m = [150 149 127 143 112 114 150 146 118 128 105 128]
m[0]: 150
m[-1]: 128

arr =
124,140,132,121,119,131,132,144,125,131,124
116,122,122,122,126,141,120,135,114,132,149
140,144,124,128,132,136,121,132,140,121,109
132,144,124,134,116,137,135,137,134,130,119
136,146,118,131,135,141,120,119,138,120,114
129,148,125,121,121,137,128,145,131,128,114
124,148,135,124,120,138,126,141,123,131,130
117,125,124,123,137,138,116,119,116,127,146
124,138,115,126,138,133,126,107,131,120,119
115,136,125,119,133,136,122,124,118,127,135
124,147,118,125,134,145,119,119,127,122,126
arr[0, -11]: 124
arr[6]: [124, 148, 135, 124, 120, 138, 126, 141, 123, 131, 130]
arr[10]: [124, 147, 118, 125, 134, 145, 119, 119, 127, 122, 126]
arr[-4]: [117, 125, 124, 123, 137, 138, 116, 119, 116, 127, 146]
arr[-9, 4]: 132
arr[8, -11]: 124
arr[-8]: [132, 144, 124, 134, 116, 137, 135, 137, 134, 130, 119]
arr[6, -1]: 130
arr[-11, 10]: 124
arr[-5, 9]: 131
arr[-7]: [136, 146, 118, 131, 135, 141, 120, 119, 138, 120, 114]
arr[10, -5]: 119
arr[6, -8]: 124
arr[8, 6]: 126
arr[-7, 6]: 120
arr[:, 2]: [132, 122, 124, 124, 118, 125, 135, 124, 115, 125, 118]
arr[-1, -10]: 147
arr[8, 5]: 133
arr[6, -3]: 123
arr[-7, 5]: 141
arr[-11, 5]: 131
arr[4, 1]: 146
arr[7, 7]: 119
arr[10, 10]: 126
arr[1, -1]: 149
arr[:, -4]: [144, 135, 132, 137, 119, 145, 141, 119, 107, 124, 119]
arr[-8, -7]: 116
arr[-5, -7]: 120
arr[4, -11]: 136
arr[8, 1]: 138
arr[4, -1]: 114
arr[1, 9]: 132
arr[9, -2]: 127

a = [133 141 142 141 129 140 140 138 138 143 131 130 143 139 129 149]
a[0] -> 133
a[9] -> 143
a[-8] -> 138
a[-3] -> 139
a[2] -> 142
a[14] -> 129

B =
[[143 140 121 139 134 135 117 119 142 120 142 123]
 [149 143 106 143 139 146 114 110 149 111 148 108]
 [142 145 117 147 141 138 115 116 145 119 145 119]
 [132 123 137 118 116 121 131 136 128 132 124 135]
 [141 134 120 133 128 134 122 122 140 121 138 119]
 [142 139 116 140 136 138 118 117 143 118 142 117]
 [148 152 103 153 154 152 108 104 150 110 152 107]
 [129 124 136 121 121 123 131 134 127 131 125 132]
 [137 138 118 136 139 140 120 119 137 120 138 117]]
B[0][0]	143
B[0][3]	139
B[7][5]	123
B[4][8]	140
B[8][7]	119
B[5][0]	142
B[2]	[142, 145, 117, 147, 141, 138, 115, 116, 145, 119, 145, 119]
B[4][6]	122
B[0][7]	119
B[2][11]	119
B[4][11]	119
B[1]	[149, 143, 106, 143, 139, 146, 114, 110, 149, 111, 148, 108]
B[:, 6]	[117, 114, 115, 131, 122, 118, 108, 131, 120]
B[7][1]	124
B[4]	[141, 134, 120, 133, 128, 134, 122, 122, 140, 121, 138, 119]
B[:, 2]	[121, 106, 117, 137, 120, 116, 103, 136, 118]
B[1][8]	149
B[4][1]	134
B[0]	[143, 140, 121, 139, 134, 135, 117, 119, 142, 120, 142, 123]
B[7][7]	134
B[6]	[148, 152, 103, 153, 154, 152, 108, 104, 150, 110, 152, 107]
B[5][9]	118
B[2][0]	142
B[5][11]	117
B[6][8]	150
B[8][10]	138
B[1][5]	146
B[8]	[137, 138, 118, 136, 139, 140, 120, 119, 137, 120, 138, 117]
B[7][0]	129
B[4][9]	121
B[6][3]	153
B[5]	[142, 139, 116, 140, 136, 138, 118, 117, 143, 118, 142, 117]
B[6][11]	107
B[:, 5]	[135, 146, 138, 121, 134, 138, 152, 123, 140]
B[1][2]	106

M =
[[125 115 115 131 130 143 123 143 136 134 106 131 127 115]
 [123 112 120 131 108 130 128 141 138 112 137 129 120 120]
 [133 125 121 126 120 139 135 148 116 142 110 121 131 121]
 [126 110 115 126 113 134 125 139 142 114 132 131 117 115]
 [126 119 118 124 128 142 127 146 130 139 104 128 130 118]
 [110 115 140 129 111 123 129 146 126 121 135 131 132 140]
 [109 112 148 129 126 123 123 141 122 128 130 138 132 148]
 [126 112 113 135 129 142 121 140 141 129 111 133 122 113]
 [114 115 134 124 106 124 131 145 129 117 138 129 128 134]
 [127 110 111 134 125 140 121 138 144 123 118 133 119 111]
 [112 109 149 132 133 124 119 136 121 130 129 141 129 149]
 [138 127 121 126 116 137 138 146 112 142 117 119 127 121]
 [119 114 127 124 105 127 130 143 134 114 138 128 124 127]
 [108 114 145 128 118 123 126 144 123 125 133 134 133 145]
 [129 123 120 121 124 141 131 148 123 142 106 124 132 120]
 [127 110 112 122 119 137 122 138 144 117 126 132 117 112]]
M[-16,-14] = 125
M[-15,-4] = 137
M[0,-6] = 136
M[:, 10] = [106, 137, 110, 132, 104, 135, 130, 111, 138, 118, 129, 117, 138, 133, 106, 126]
M[6,-13] = 112
M[-4,-7] = 143
M[14,10] = 106
M[11] = [138, 127, 121, 126, 116, 137, 138, 146, 112, 142, 117, 119, 127, 121]
M[-10,3] = 129
M[:, 3] = [131, 131, 126, 126, 124, 129, 129, 135, 124, 134, 132, 126, 124, 128, 121, 122]
M[13] = [108, 114, 145, 128, 118, 123, 126, 144, 123, 125, 133, 134, 133, 145]
M[9,0] = 127
M[-2] = [129, 123, 120, 121, 124, 141, 131, 148, 123, 142, 106, 124, 132, 120]
M[-13] = [126, 110, 115, 126, 113, 134, 125, 139, 142, 114, 132, 131, 117, 115]
M[-4] = [119, 114, 127, 124, 105, 127, 130, 143, 134, 114, 138, 128, 124, 127]
M[9,8] = 144
M[8,2] = 134
M[14,-3] = 124
M[-15,9] = 112
M[15,-13] = 110
M[10,11] = 141
M[14,-8] = 131
M[-16,-11] = 131
M[8] = [114, 115, 134, 124, 106, 124, 131, 145, 129, 117, 138, 129, 128, 134]
M[:, 5] = [143, 130, 139, 134, 142, 123, 123, 142, 124, 140, 124, 137, 127, 123, 141, 137]
M[-16,10] = 106
M[-1] = [127, 110, 112, 122, 119, 137, 122, 138, 144, 117, 126, 132, 117, 112]
M[-2,8] = 123
M[-15,-1] = 120
M[9,7] = 138
M[5] = [110, 115, 140, 129, 111, 123, 129, 146, 126, 121, 135, 131, 132, 140]
M[-10,-8] = 123
M[2] = [133, 125, 121, 126, 120, 139, 135, 148, 116, 142, 110, 121, 131, 121]
M[8,-2] = 128
M[8,9] = 117
M[-2,2] = 120
M[7,12] = 122
M[-5,5] = 137
